grid =
102  118  102  136  115  119
144  120  137  127  119  130
104  116  105  127  131  130
135  138  127  130  128  129
133  132  124  123  125  115
133  128  138  125  132  130
121  131  129  131  124  122
117  130  117  126  133  127
122  124  123  110  137  117
Rows and columns are counted from 1.
row 1 col 1: 102
row 6 col 6: 130
row 8 col 1: 117
row 7 col 3: 129
row 9 col 2: 124
row 8 col 6: 127
row 5 col 1: 133
row 1 col 4: 136
row 5 col 2: 132
row 9 col 1: 122
row 1 col 3: 102
row 8 col 2: 130
row 6 col 4: 125
row 5 col 6: 115
row 5 col 5: 125
row 2 col 5: 119
row 1 col 5: 115
row 6 col 3: 138

A =
[[116 135 127 137 122 126 129 133 129 123 130 135 128 130]
 [127 128 128 128 128 128 128 129 128 129 129 130 127 129]
 [124 129 123 132 132 128 126 131 132 129 130 125 128 128]
 [119 122 132 130 130 129 128 138 133 137 138 148 115 145]
 [140 137 132 140 132 132 130 118 128 116 126 137 138 127]
 [128 128 128 128 128 128 128 128 128 128 128 128 128 128]
 [128 136 126 117 133 125 128 125 133 132 126 140 120 133]
 [122 122 133 134 129 119 130 125 132 124 118 131 129 122]
 [129 129 127 131 126 126 128 129 129 132 130 127 125 130]
 [131 126 124 121 130 119 130 131 128 130 128 119 125 131]
 [109 149 114 143 122 131 131 117 118 119 141 146 121 111]
 [134 131 132 130 130 124 119 127 119 129 131 125 129 132]
 [121 120 131 134 130 119 125 122 133 122 117 133 119 123]
 [128 128 128 128 128 128 128 128 128 128 128 128 128 128]
 [128 128 128 128 128 128 128 128 128 128 128 128 128 128]
 [131 127 136 146 139 132 115 114 106 130 144 117 141 144]]
Indices start at 1.
row 1 col 1	116
row 12 col 3	132
row 1 col 7	129
row 7 col 14	133
row 6 col 13	128
row 3 col 14	128
row 10 col 9	128
row 15 col 4	128
row 7 col 12	140
row 3 col 11	130
row 16 col 13	141
row 12 col 11	131
row 1 col 13	128
row 16 col 4	146
row 8 col 1	122
row 4 col 9	133
row 9 col 12	127
row 9 col 13	125
row 9 col 4	131
row 12 col 6	124
row 12 col 9	119
row 13 col 9	133
row 7 col 2	136
row 16 col 2	127
row 10 col 10	130
row 13 col 12	133
row 6 col 12	128
row 11 col 3	114
row 13 col 1	121
row 5 col 10	116
row 14 col 2	128
row 9 col 1	129
row 3 col 6	128
row 12 col 10	129
row 10 col 1	131
row 14 col 12	128

B =
[[126 114 132 124 152 127 138]
 [130 129 129 127 117 136 135]
 [129 120 118 138 133 136 141]
 [130 128 130 126 127 128 120]
 [129 128 129 127 128 129 124]
 [123 134 123 133 130 131 126]
 [132 126 134 122 123 140 117]
 [127 128 127 129 129 128 130]
 [128 128 129 127 128 128 126]
 [128 128 127 129 129 128 130]
 [130 128 122 134 149 132 144]
 [127 129 121 135 110 133 124]
 [126 127 125 131 130 127 136]
 [133 126 115 141 118 134 139]
 [128 123 116 140 125 135 132]
 [126 133 130 126 141 109 109]]
Indices start at 1.
(1, 1) = 126
(16, 1) = 126
(7, 1) = 132
(13, 6) = 127
(12, 6) = 133
(16, 2) = 133
(8, 3) = 127
(7, 7) = 117
(13, 2) = 127
(2, 6) = 136
(6, 2) = 134
(7, 3) = 134
(1, 4) = 124
(16, 7) = 109
(3, 5) = 133
(2, 2) = 129
(12, 4) = 135
(14, 6) = 134
(4, 2) = 128
(12, 2) = 129
(4, 1) = 130
(14, 7) = 139
(9, 1) = 128
(10, 6) = 128
(5, 7) = 124
(15, 5) = 125
(3, 7) = 141
(10, 4) = 129
(8, 7) = 130
(6, 4) = 133
(11, 6) = 132
(1, 7) = 138
(6, 7) = 126
(1, 5) = 152
(8, 1) = 127

m =
[[109 117 128 116 139 123 134 126 111 151 127]
 [140 135 134 135 123 124 122 126 132 122 128]
 [137 133 120 137 119 144 131 131 146  98 136]
 [137 132 122 134 121 142 133 131 142 102 136]
 [120 124 126 125 131 129 130 129 126 132 129]
 [116 121 120 120 133 137 137 132 126 130 130]
 [134 130 122 132 122 140 131 130 142 107 135]]
Indices start at 1.
(1, 1) = 109
(7, 4) = 132
(3, 11) = 136
(4, 11) = 136
(7, 1) = 134
(2, 5) = 123
(5, 6) = 129
(7, 11) = 135
(1, 5) = 139
(4, 1) = 137
(5, 5) = 131
(1, 3) = 128
(7, 3) = 122
(3, 10) = 98
(5, 10) = 132
(6, 8) = 132
(4, 7) = 133
(6, 11) = 130
(7, 8) = 130
(2, 11) = 128
(1, 8) = 126
(2, 1) = 140
(2, 8) = 126
(1, 11) = 127
(1, 4) = 116

arr =
[[134 109 142 109 100 117 131 139]
 [124 141 119 140 146 136 126 121]
 [132 128 134 108 111 130 127 136]
 [134 117 139 107 103 123 129 139]
 [129 136 128 117 123 135 126 132]
 [133 123 136 107 107 127 128 138]
 [123 141 118 144 149 135 126 119]
 [133 121 137 107 106 126 128 138]
 [132 126 135 107 110 129 128 137]
 [134 107 143 110 100 115 131 139]
 [131 132 131 111 116 133 127 135]]
Rows and columns are counted from 1.
(1, 1)	134
(7, 3)	118
(7, 5)	149
(11, 4)	111
(3, 3)	134
(8, 3)	137
(10, 1)	134
(6, 7)	128
(2, 8)	121
(3, 5)	111
(8, 1)	133
(6, 5)	107
(2, 4)	140
(5, 1)	129
(9, 1)	132
(7, 4)	144
(6, 2)	123
(6, 6)	127
(4, 5)	103
(10, 7)	131
(7, 7)	126
(1, 3)	142
(6, 3)	136
(10, 8)	139
(11, 5)	116
(6, 1)	133
(5, 6)	135
(9, 5)	110
(1, 5)	100
(11, 7)	127
(2, 3)	119

M =
[[140 119 139 132 139]
 [138 148 145 128 136]
 [132 116 123 136 141]
 [134 112  98 129 122]]
Indices start at 1.
row 1 col 1	140
row 3 col 2	116
row 2 col 2	148
row 2 col 1	138
row 3 col 1	132
row 1 col 3	139

X =
[[127 128 131 128 129 132 131 132 124 127 126 131 126 128]
 [128 133 104 128 132 130 127 129 127 126 127 127 130 126]
 [132 125 128 128 132 132 126 127 126 127 130 133 127 129]
 [128 128 127 126 127 127 126 122 129 126 131 127 126 132]
 [132 129 131 125 133 131 127 128 128 126 129 130 130 126]
 [127 127 129 129 127 125 126 124 130 128 131 126 127 131]
 [130 125 125 130 131 127 127 129 128 131 129 128 129 126]
 [133 126 131 129 129 130 125 128 129 128 131 132 131 124]
 [129 127 129 125 126 129 129 127 129 127 127 130 127 130]
 [129 125 120 126 126 125 132 131 130 133 127 127 128 127]
 [127 134 123 131 127 130 124 128 128 125 128 127 131 124]
 [126 129 125 128 131 132 127 126 124 125 127 130 126 132]
 [131 126 123 126 132 128 131 132 127 131 127 129 129 125]
 [128 127 128 131 125 133 124 127 127 125 128 132 126 128]]
Indices start at 1.
row 1 col 1 = 127
row 12 col 9 = 124
row 13 col 1 = 131
row 10 col 9 = 130
row 2 col 3 = 104
row 1 col 2 = 128
row 5 col 6 = 131
row 11 col 2 = 134
row 9 col 13 = 127
row 1 col 12 = 131
row 2 col 7 = 127
row 13 col 3 = 123
row 9 col 14 = 130
row 7 col 4 = 130
row 12 col 1 = 126
row 8 col 9 = 129
row 11 col 10 = 125
row 7 col 13 = 129
row 7 col 10 = 131
row 4 col 6 = 127
row 12 col 8 = 126
row 7 col 9 = 128
row 9 col 11 = 127
row 8 col 3 = 131
row 14 col 13 = 126
row 10 col 8 = 131
row 8 col 4 = 129
row 14 col 2 = 127
row 11 col 8 = 128
row 12 col 6 = 132
row 13 col 10 = 131
row 2 col 8 = 129
row 10 col 3 = 120
row 8 col 11 = 131
row 6 col 14 = 131
